Rows are one point carried round by a steady rotation, each followed by how many ticks it has turned.
The counts run from 0 to 699.
-3.2  26.2  -5.6  -29.3  16.4  -22.1  -5.5  9.0  32.1  -7.0  -9.6  8.4  39.9  -18.5  -1.6  -25.1  16.7  1.1  12.2  7.8 -> 387
19.2  -4.3  0.9  -7.5  -9.8  1.6  8.4  26.4  -8.1  -3.1  -6.9  44.8  -33.4  2.3  -16.6  21.3  -3.1  9.0  16.9  -30.6 -> 544
-0.6  -0.1  4.8  -25.3  -14.0  -16.4  12.7  -0.1  52.0  26.2  -2.4  -8.8  15.3  -38.1  19.3  13.3  -11.9  -4.6  -10.9  11.3 -> 459
23.0  -12.6  -20.4  1.7  11.7  -24.6  10.1  -33.2  16.6  -20.6  -14.3  19.7  -17.9  -9.3  -15.0  -26.7  -12.5  -25.9  19.8  14.4 -> 61
20.7  23.2  -8.2  -42.8  -15.5  -11.4  -14.4  -2.8  -3.1  8.9  -7.4  -32.6  3.0  6.6  24.4  8.5  -14.9  -2.7  1.1  22.8 -> 12
28.1  5.7  9.0  0.7  -10.8  -20.3  -7.6  -2.0  -14.0  -6.3  -6.7  -31.6  -12.0  30.5  -11.9  -42.9  -7.6  -0.9  -2.5  3.5 -> 333
16.7  -15.7  -17.1  8.8  13.4  -16.3  -6.5  24.7  -53.8  -7.6  3.9  6.8  0.4  21.1  -5.6  -2.2  18.9  11.7  12.5  47.3 -> 687
11.0  -18.9  -26.4  -14.8  22.1  -26.1  17.7  -32.9  -10.4  -12.7  -2.5  24.4  -18.0  -15.1  -21.2  16.3  -20.4  -23.3  7.8  5.3 -> 502
-29.7  -45.7  -3.5  -19.0  4.4  12.1  21.8  -11.6  16.8  -18.3  19.4  7.9  9.8  4.8  19.4  -24.7  11.5  -13.5  -7.7  -6.1 -> 623
-9.5  -35.8  -15.1  0.7  15.9  -9.1  29.1  -18.7  6.2  21.9  5.2  -3.8  -1.6  -22.6  15.3  4.1  4.9  -29.0  22.2  -9.2 -> 490
-4.0  -23.2  -11.5  6.7  -4.0  0.7  -20.9  46.2  -43.6  5.1  20.5  -34.7  -19.4  27.5  -18.9  -0.9  30.6  15.5  14.3  2.9 -> 672
24.9  -1.7  -15.4  26.5  1.0  -13.4  18.1  17.9  -8.8  0.4  -31.9  42.8  -4.1  22.3  -15.2  0.0  5.6  8.0  18.0  -20.5 -> 108
-26.8  -13.5  -3.3  -30.1  -5.8  22.4  24.4  24.3  16.4  12.1  9.2  11.0  -1.7  8.1  7.3  -5.4  11.6  2.3  -9.9  -41.4 -> 607
-22.5  -47.6  14.3  -1.5  1.3  -0.6  26.2  -17.3  10.4  -18.3  27.4  13.6  1.4  12.3  14.7  -22.8  23.4  7.6  -31.2  -8.6 -> 624
20.0  22.3  10.5  15.9  -2.6  -32.3  5.9  -27.1  30.7  13.8  -4.9  17.2  7.0  -23.3  -43.3  -20.0  3.4  -17.4  0.1  5.2 -> 76
-8.3  -9.6  -2.2  0.5  9.2  0.9  9.5  -37.7  -7.6  -8.1  6.2  -5.9  28.2  10.7  31.8  -37.7  6.0  -19.6  -6.8  7.7 -> 316
-26.2  -35.8  12.0  -26.5  5.7  39.1  13.9  -3.6  10.3  -21.7  19.1  12.4  -13.4  -5.9  24.6  2.1  10.6  5.8  9.7  -13.0 -> 618
-4.2  -42.6  0.1  24.2  5.7  -15.0  17.5  28.6  31.7  9.7  0.7  7.1  -32.3  3.8  -21.4  21.8  1.7  7.7  -5.3  -10.5 -> 164
27.4  -3.8  -2.2  12.8  -17.8  -29.1  -9.8  -21.4  3.8  12.4  -10.4  -39.5  7.1  28.4  -1.0  -12.5  -14.4  -5.9  -22.4  54.5 -> 10
-2.5  -5.5  30.7  -17.4  -14.9  6.7  -0.1  30.9  -4.2  28.9  0.5  -3.3  4.1  36.0  -10.2  -0.1  -3.7  12.2  -15.2  -40.1 -> 596
44.0  19.8  -0.6  14.2  -7.2  -46.8  -10.4  -14.7  14.8  2.5  -12.4  21.0  7.5  -8.9  -47.7  -20.1  -26.9  -18.9  -3.1  -3.2 -> 77
-7.9  -36.0  7.1  23.1  21.3  10.4  9.4  16.3  -13.7  13.6  -6.3  -10.6  -4.8  37.9  -18.4  2.4  15.3  -2.1  -14.8  13.4 -> 169
34.7  -22.8  -3.3  9.4  -5.8  -5.7  7.1  -38.4  -18.5  -21.2  -17.1  0.0  -26.5  -5.9  -17.8  -8.4  5.3  -18.5  30.9  26.2 -> 56
9.6  -28.0  -39.6  -9.1  17.2  -28.3  -5.3  -9.1  -14.8  0.3  -9.2  14.3  -21.5  -3.6  -5.0  23.0  -19.0  -44.3  9.7  -12.9 -> 503
7.6  -28.0  15.5  24.3  6.1  -0.4  15.0  6.2  -6.8  27.8  41.4  -37.5  13.3  12.0  -26.0  -20.2  10.2  16.8  -15.9  10.7 -> 655
24.9  16.9  9.8  22.9  -9.3  2.6  16.7  -23.6  -12.3  13.1  10.6  -0.6  9.0  28.2  -4.1  -46.1  7.6  10.0  -32.0  -5.5 -> 271
-36.0  -8.4  22.6  -2.7  -4.9  7.7  32.5  -0.1  36.2  25.8  2.0  -0.4  16.4  -14.6  -6.1  -9.4  -5.7  7.1  -8.6  -17.4 -> 152
33.8  -2.1  3.9  26.2  -0.3  5.6  15.1  -13.5  -16.8  5.6  -1.3  -5.2  -14.2  42.9  3.7  -4.1  6.6  25.1  -10.1  -27.4 -> 287
-14.7  -7.0  12.4  -16.7  7.7  -2.5  41.4  -12.4  24.8  -5.7  -27.9  57.2  23.1  1.2  6.6  -14.3  20.0  -17.3  3.2  -5.3 -> 121
12.1  5.6  19.5  19.2  -7.0  5.7  18.3  -14.7  12.5  7.2  -18.4  30.6  -28.7  -8.2  -31.7  16.6  5.4  25.2  30.7  -2.0 -> 102
9.1  0.4  6.9  14.2  7.2  -16.3  -10.5  6.6  4.0  -31.2  2.9  4.9  -12.8  8.8  -25.1  -35.4  26.2  -17.0  13.8  59.9 -> 379
5.4  3.7  11.2  -30.8  8.9  12.1  5.7  20.2  4.3  1.0  -40.6  29.2  42.9  9.8  17.2  -2.8  4.6  -10.6  8.0  5.4 -> 125
-6.7  16.2  -12.3  13.9  10.2  -5.1  23.2  22.9  30.6  0.2  -3.3  5.9  22.5  -16.9  18.7  6.3  25.0  35.4  24.8  -0.5 -> 418
9.2  12.4  16.1  15.3  -2.7  4.2  25.5  -6.0  39.5  18.4  -4.2  16.9  7.0  -22.4  -36.1  -17.9  3.7  7.7  15.4  -18.7 -> 91
23.9  4.3  5.8  24.1  -23.4  25.4  29.8  -42.2  -19.7  -3.2  6.0  -11.9  -30.7  23.6  12.9  -15.6  10.9  41.3  11.3  1.2 -> 291
7.1  2.0  13.1  -36.9  -12.0  -1.2  -21.9  3.9  -0.1  -1.2  1.1  -39.9  -6.9  27.2  6.3  -28.0  -18.8  1.2  13.3  1.7 -> 335
-2.7  -2.8  -12.4  -34.0  -11.5  13.8  -6.4  -7.8  8.7  -31.2  -4.0  -6.3  -12.2  12.0  50.4  -22.0  5.4  -4.4  15.9  -31.2 -> 310
-6.8  -4.9  -1.7  -8.6  5.9  3.7  12.0  -24.0  5.4  25.7  -29.7  -49.3  -7.1  -24.3  24.0  -0.4  -7.4  11.9  53.1  3.7 -> 39
10.8  11.2  33.3  16.5  -10.4  -6.4  12.9  -25.1  -16.1  22.8  -15.2  -1.3  -25.6  -23.3  -32.4  -18.3  -31.3  4.0  5.8  12.3 -> 527
-45.6  -43.6  13.1  -32.4  23.3  25.7  17.7  0.5  1.7  4.2  -18.6  -3.1  -9.9  -2.7  11.2  14.2  20.2  3.4  20.6  2.6 -> 172
-17.7  -13.1  29.6  -44.7  -8.4  15.0  14.3  8.5  7.3  -6.1  5.5  -1.0  -16.4  -2.2  10.3  16.6  10.1  11.2  0.8  -10.8 -> 602
-19.8  3.5  38.2  -19.2  -8.4  25.2  22.6  11.2  -2.5  22.0  -7.9  -1.3  4.7  23.3  9.8  -21.0  -3.9  23.3  -11.2  -30.5 -> 597
-14.2  -36.2  17.2  -9.1  10.1  4.9  1.0  42.9  -12.3  12.3  8.2  -3.6  0.5  39.9  -2.1  -3.3  14.5  15.1  2.9  -20.6 -> 611
13.9  18.3  19.3  -4.1  -8.1  -10.6  7.3  -48.3  14.0  -13.7  -18.0  14.4  -8.3  -21.3  -39.2  -29.1  -20.8  -18.5  12.7  32.4 -> 71
9.8  1.9  -21.1  -29.1  6.9  -12.0  -1.2  -20.7  9.1  -10.1  -20.8  20.5  -1.7  -24.8  16.3  1.8  -12.8  -36.8  31.3  -5.2 -> 59
14.9  -19.5  -6.1  -6.9  -16.0  -10.8  -4.0  -9.8  -23.1  -38.4  10.1  13.0  -44.2  39.7  19.5  -11.3  5.2  -3.8  0.1  -9.6 -> 308
-0.4  8.0  -31.9  -24.6  0.0  -8.4  1.3  -4.2  -10.0  2.7  51.7  15.8  0.9  -33.1  31.2  -14.3  17.9  -13.3  8.4  9.0 -> 694
13.9  -16.3  -50.2  -10.0  19.6  -13.3  -3.2  10.1  -10.7  13.7  -14.0  -8.0  6.1  -17.0  10.7  -0.2  -0.3  -20.6  58.8  -28.9 -> 48
29.9  -4.2  -5.2  15.1  16.9  -13.5  6.8  8.7  -1.2  2.6  -20.4  -0.5  11.9  27.3  -0.2  25.9  11.9  6.1  -10.5  42.7 -> 436
3.6  -0.1  7.3  7.0  -8.6  30.6  25.4  -8.8  -21.5  -0.4  -6.8  -10.6  -11.2  18.0  26.9  -17.1  4.8  14.9  15.0  -13.7 -> 290
1.8  -30.9  -40.2  -7.8  37.0  -11.1  -9.6  14.9  -26.5  18.3  -32.8  -1.7  0.8  17.4  -10.6  12.1  -7.5  -16.2  16.8  -15.6 -> 493
0.2  3.3  28.6  12.7  -5.7  -0.9  16.3  11.5  12.4  11.5  4.9  3.0  -3.8  30.3  -8.8  -17.8  10.7  5.5  -29.5  -27.9 -> 594
22.1  2.2  -31.9  -8.2  4.1  -4.9  14.5  -14.6  -11.2  -1.0  41.7  15.1  24.4  -27.3  15.3  -25.7  12.7  -7.3  0.0  20.8 -> 695
-6.3  5.4  13.6  -33.3  -7.6  2.2  -7.1  -5.0  20.2  9.3  26.9  -35.5  -4.0  -17.1  7.6  -41.5  -3.6  -9.3  19.9  -35.4 -> 341
2.5  -10.5  13.0  17.3  -6.2  7.9  31.8  -15.5  -6.7  34.4  -9.5  3.1  6.0  -15.0  -24.6  -25.1  -10.4  15.8  12.0  -22.9 -> 537
-3.0  13.1  -7.5  -27.6  6.0  12.8  14.0  2.0  12.0  -11.2  3.2  39.4  -13.9  -1.2  24.5  -2.6  17.3  0.6  8.8  -19.0 -> 561
11.7  -0.2  -12.7  8.0  5.7  -14.2  -2.0  33.7  24.5  -8.7  -12.0  4.6  -16.1  16.4  7.2  39.0  33.0  13.7  24.4  13.7 -> 426
1.7  22.1  13.5  -13.0  -0.3  -17.3  4.0  -36.9  5.6  15.4  -24.4  12.2  37.2  -24.2  -16.2  -38.5  -5.2  0.8  33.0  0.4 -> 80
23.8  -2.3  12.8  -8.1  -22.7  11.3  14.2  -29.2  1.5  -39.4  6.7  -9.0  -35.8  39.0  10.4  -7.0  4.3  -3.2  3.2  -2.3 -> 307
11.6  -18.9  8.8  -4.5  5.7  -26.8  0.3  21.3  1.1  6.3  -33.9  30.7  22.1  28.0  -1.7  -1.9  4.6  -13.5  -10.1  -1.0 -> 124
1.6  -6.0  1.5  -21.4  -7.8  -7.9  -23.9  25.3  -26.7  19.7  43.1  -23.6  -33.2  -1.3  -6.3  2.8  6.6  15.5  4.5  -10.5 -> 662
15.7  11.4  6.1  -41.2  -20.4  -21.9  -18.5  2.8  -0.6  -22.9  7.6  -3.8  -16.7  27.5  13.4  -20.9  -18.3  -27.6  -6.8  -20.6 -> 324
1.5  -15.5  2.3  20.9  13.7  -0.5  39.5  -3.0  31.0  2.7  -15.8  34.5  -2.0  15.3  -33.4  -17.5  9.4  7.6  27.7  -20.0 -> 107
40.7  8.6  -14.0  9.7  7.7  -26.4  -13.5  -5.3  -5.0  30.5  -10.9  -37.8  7.3  21.2  -12.5  2.4  -20.7  -13.4  -8.8  -1.0 -> 21
18.4  39.0  -0.4  -32.4  -21.4  4.6  18.0  1.7  -10.4  23.9  28.9  4.2  14.7  -1.4  34.3  -24.7  -11.8  7.6  -22.6  -18.5 -> 269
-33.3  -22.4  2.9  -5.8  6.6  -17.6  6.4  40.7  11.3  19.6  -1.0  7.6  -15.3  33.7  -4.0  26.7  -7.0  9.8  -11.8  -14.3 -> 165
28.9  1.2  15.5  -6.8  -14.1  -27.2  -37.2  8.4  14.8  -9.7  18.8  -27.5  -43.3  13.2  -21.2  -23.2  -16.5  -6.2  7.5  -28.3 -> 339
-4.5  18.7  -12.7  -21.6  -8.8  -11.1  -18.7  11.1  18.7  3.1  17.6  -40.8  -7.3  4.7  -1.0  -32.5  -6.4  5.4  16.9  -37.2 -> 340
16.7  -6.1  5.8  -28.6  -9.5  -30.1  -22.7  24.8  -3.2  21.6  -28.6  -4.3  14.0  13.2  1.2  9.5  -2.6  -9.7  -17.2  34.2 -> 452
15.7  5.6  18.7  -20.9  -20.3  -2.2  4.6  -13.6  -7.9  -24.0  -6.0  48.8  -26.1  14.6  -22.8  -2.0  -1.8  -16.1  -28.8  8.2 -> 574
-20.2  -13.8  25.2  -31.6  -6.1  21.2  -2.0  17.0  29.6  26.8  2.8  -2.5  -28.9  9.2  24.4  21.8  -5.9  17.3  11.8  -25.9 -> 161
-19.3  -6.6  15.8  -27.0  0.9  -7.0  -1.3  -3.2  18.8  1.7  52.8  -23.2  -10.0  -20.6  4.8  -25.4  -7.6  3.2  -11.2  2.3 -> 649
6.8  -9.2  15.9  -21.3  -18.7  -16.6  -2.9  -35.2  25.7  12.9  -4.5  -16.5  -7.3  -13.5  2.0  17.1  1.5  -10.1  -19.9  30.2 -> 455
-11.0  -41.6  3.1  14.7  10.8  17.8  17.4  -45.5  -13.0  8.5  -36.2  6.1  -8.5  -2.7  -4.7  9.8  -11.2  -18.8  22.7  31.7 -> 496
-11.1  -29.7  2.8  21.4  -1.0  4.0  26.1  -23.8  24.2  45.9  -4.7  -19.2  -2.7  -17.0  7.4  4.1  12.1  8.7  -0.9  -16.2 -> 475
22.7  -7.9  -23.6  -1.9  10.2  -14.2  -14.6  3.1  -12.0  6.0  -10.2  -28.4  -45.5  5.1  8.9  14.9  -10.3  -12.9  39.8  -0.6 -> 42
-16.8  9.2  20.0  -18.6  -0.6  22.2  33.9  -10.1  30.8  -2.2  -35.1  49.3  -8.2  -17.2  10.4  3.1  19.0  -0.4  27.2  9.7 -> 116
18.2  -2.0  3.7  -18.9  3.9  -11.0  20.0  -26.6  -4.5  -29.1  3.4  -11.9  10.3  21.8  5.1  -40.8  11.0  -13.4  -6.8  10.9 -> 317
5.2  -16.7  29.8  -8.9  -8.0  -13.7  28.2  -2.2  28.3  13.0  -3.7  28.7  33.6  -7.0  3.0  -20.6  7.5  -12.9  -24.0  10.6 -> 137
9.0  25.6  15.4  -19.7  -6.1  4.5  -22.2  15.8  0.3  24.6  -36.4  11.0  1.7  -0.1  -11.7  -6.9  -20.5  14.3  35.7  -27.0 -> 84
2.2  -32.6  -25.9  -20.6  19.9  -1.7  4.1  -1.9  4.4  25.6  -10.6  -8.8  -9.2  -17.9  27.3  18.2  -14.1  -21.0  30.4  -38.3 -> 489
0.7  5.4  38.8  -17.1  -19.9  19.4  28.5  -10.9  12.2  -1.2  16.0  21.5  -25.3  4.0  6.1  -17.3  -1.4  23.6  -26.8  8.1 -> 588
-3.8  12.7  -17.3  -24.3  -4.9  23.2  13.5  -30.3  -23.8  1.2  15.1  30.9  -18.1  -24.7  28.5  1.0  0.8  3.6  -6.0  33.3 -> 249
-12.3  -31.3  8.3  -33.7  -2.5  -9.7  -12.2  16.9  -23.8  -16.1  14.2  -5.7  -23.7  18.2  12.4  -1.2  17.2  -17.5  -12.6  35.9 -> 631
